Each row has a name. After each piece below comes the name of the row it's from, unless a question asks for something else. Each question is about the rows just above it. Places in a row count from 0.

[-30 -30 -30  53 -30 -60] = Gemub
[-17 -24 -18 -17 -34 -24] = Bim
[-60  46 -30  53 -16   1] = fudu
Which row holds these entries in another order? [-60 -30 -16   1  46  53] => fudu
Count of [-16] in Bim: => 0
How many times does Gemub hold [-30]? => 4

[-28  33  25   0 -20   6 -25] -> laga
[  1   0   7 -17  53 -14   0] -> meke
[-2 29  0 -7 -6  0 -6] -> Bimol
[-14  39   1  -3   7 -15   7] -> zefo
[ 19 -20  13  -5  14 -31  60] -> Gad
[ 13 -31  14 -20  60  -5  20] -> sokod
[  9   0   0 -14  29   4   0] -> gema
[  9   0  12 -14  29   4   0] -> zipi
Put [-31 -20  -5  13  14  20  60] back in order: which row is it? => sokod
Count of [0] in meke: => 2

[ 23 -16  -7  22   3  39 -24  42  30   5   3 -23  17  29  28  30  19  47
  16  20 -16  32   9  30  12  12   3   7 -22  23  -4 -23  25  -8  33  41
  -4 -13  -5 -20  39   1 -17   5   6 -14   9  -3  20  26   1  14  16  18
  24  33  10  -5 -10  -3] = botu
[ 17   1 -13  -2  13  30 -17  21  16  -9   0  -7  -8  23  12  12  27  24
  20   8   1  38  11  23   0 -10  -6   0  -6  21   0 -38  22  11  18  21
   0  -7   5 -19  25 -17 -25  23   6 -28  26 -10  23   8  11  22  -5  13
   0  32   3  16 -14 -18] = Guzir
[  2   4  25  27 -20   4  12  23  30  23   1   4  18   1   7  12 -17  10
  -9  13  13   5 -25   8   6  39   8  22   1 -10   6  18   8   8   7  15
   0  23 -27  23   4  14  22  17   8   6  14  17   6  16 -17 -20  35 -11
  -2  15  18   3  26   4] = Led
[ 17   1 -13  -2  13  30 -17  21  16  -9   0  -7  -8  23  12  12  27  24
  20   8   1  38  11  23   0 -10  -6  -2  -6  21   0 -38  22  11  18  21
   0  -7   5 -19  25 -17 -25  23   6 -28  26 -10  23   8  11  22  -5  13
   0  32   3  16 -14 -18] = ror
[  6  -7  15  28 -23  14  -3  32  34  18  -4  -9  18   7  12  17 -13  22
  -7  15   2  13 -26  14   4  35   3  18 -12  -6  -1   2  12   1  13  24
  -7  12 -33   9  13   8   9  13   5  -6  13  10   8  20 -20 -19  34  -9
   1  22  15  -3  15  -4] = domik
[ 17   1 -13  -2  13  30 -17  13  16  -9   0  -7  -8  23  12  12  27  24
  20   8   1  38  11  23   0 -10  -6  -2  -6  21   0 -38  22  11  18  21
   0  -7   5 -19  25 -17 -25  23   6 -28  26 -10  23   8  11  22  -5  13
  -3  28  13   1   8 -12] = kogo
[  0  19  26  16 -13  -1  21  13  25  18   2  18   6  -1  -1   3 -11  -3
  -6   9  28  11 -23   6   1  30   6  22  15 -10  12  13   8  24   0   4
   6  32 -20  29  -4   6  22  32  12   1  28  17  10   8  -9 -15  27 -13
 -16  17  17  19  28  -3] = rera
[ 16  18  -8 -13  25  24  -3   9   9 -11   5  10 -17  22   6   3  34  10
  25   5  18  41  18  20  -1 -18  -4   0  12  23   8 -35  21  26  12   9
   9   3  18 -10  17 -20 -21  35  11 -26  37  -7  27   1  22  30 -13  14
 -10  31   3  32  -9 -19] = tum
[  4 -13  -6   5  10   0  -4  -4 -14   3   9  -8  16   1   9   8   4   8
  39   2 -21 -20  23  -4  12  -5  10  -7  -6   8  -2  20  -6 -22   6   3
   3 -16  21  -6   6  18   5 -34  -4  26 -32   2 -11   4   9   9  -5  16
  31 -20  -4 -21  -7  25] = tugo
[-16  38  29  -9  -1 -32  44 -28  -9  10   5  43 -11 -21 -23 -24 -16 -44
 -11  -9  43 -13 -15 -18  -7   9   5  13  40 -21  19  32 -12  33 -27 -34
  15  39   1  43 -35   5  34  26   9  17  20  19  -4 -16   2 -13   4 -19
 -31 -12   7  28  32   3] = Siso
Where do [ 17   1 -13  -2  13  30 -17  13  16  -9   0  -7  -8  23  12  12  27  24
  20   8   1  38  11  23   0 -10  -6  -2  -6  21   0 -38  22  11  18  21
   0  -7   5 -19  25 -17 -25  23   6 -28  26 -10  23   8  11  22  -5  13
  -3  28  13   1   8 -12] appear? => kogo
Times [38] occurs in kogo: => 1

[-20  -5   9  -5 -17  -5  -5   9 -15   9] -> bepip
[ 17  22  43  10 -33   8 -29  20   4  -5] -> Rito
[ 10  34   5 -27  16  -3  12   4 -20  31] -> bef
[-14 -51  10  27   5  15   9   0  15 -24] -> kal
[-14 -45   3 -19 -10   1  15  20   1 -49] -> lel
[-24   8 -10  22   5  -6 -24 -53  16   9] -> Renas
[ 29   7  43  -9 -28   4 -34  -1   9  -5] -> mabu
[  9 -10 -53  -6  22 -24  16 -24   8   5] -> bemu
[ 11 -22 -16 -33  -9 -19   9   3  -7 -47] -> beti
Row and place of [7] in the named rows: => mabu, 1
[ 10 -33   8 -29  20   4  -5  17  22  43] is which row reordered? => Rito
find: [ 10  34   5 -27  16  -3  12   4 -20  31] => bef
Row and place of [-49] in the named rows: => lel, 9
Count of [9] in bepip: => 3
What comes right after [-17] in the named rows? => [-5]
Put [-24  15   0   9  15   5  27  10 -51 -14] back in order: which row is it? => kal

[ 8 10 10 -4 -4] : rela
[ -6  10 -12  -5  -3] : sopum
[ 2 -2  1 -5  1] : daru
[ 7  1 -5 -5  2] : Res
[ 9 -6 -6 -6 10] : lisu
Put [-6 -6 -6  9 10] back in order: which row is it? => lisu
[-12  -6  -5  -3  10] is which row reordered? => sopum
How many times does lisu hold [-6]? => 3
[ -3  -5 -12  10  -6] is which row reordered? => sopum
Times [9] occurs in rela: => 0
How many times does Res hold [7]? => 1
Row and place of [9] in the named rows: => lisu, 0

[ -1  -3  -3 -11] -> Geba
[15  3 15  2] -> tanup
[12  4 -9 -1] -> por
[ -1 -10   1  -3] -> tateb
[  6  -1  -3 -12] -> nafa
[-1 45  0  1] -> zipu
[-11  15  -2 -10] -> gavo
[ 5 -2  8 18] -> Kuzo
How many times does Geba hold [0]? => 0
[2] is at row and place => tanup, 3
The entry that follows [45]: => [0]
How many times does tanup hold [14]? => 0
Right after [4] comes => [-9]
Put [ -3 -12   6  -1] back in order: which row is it? => nafa

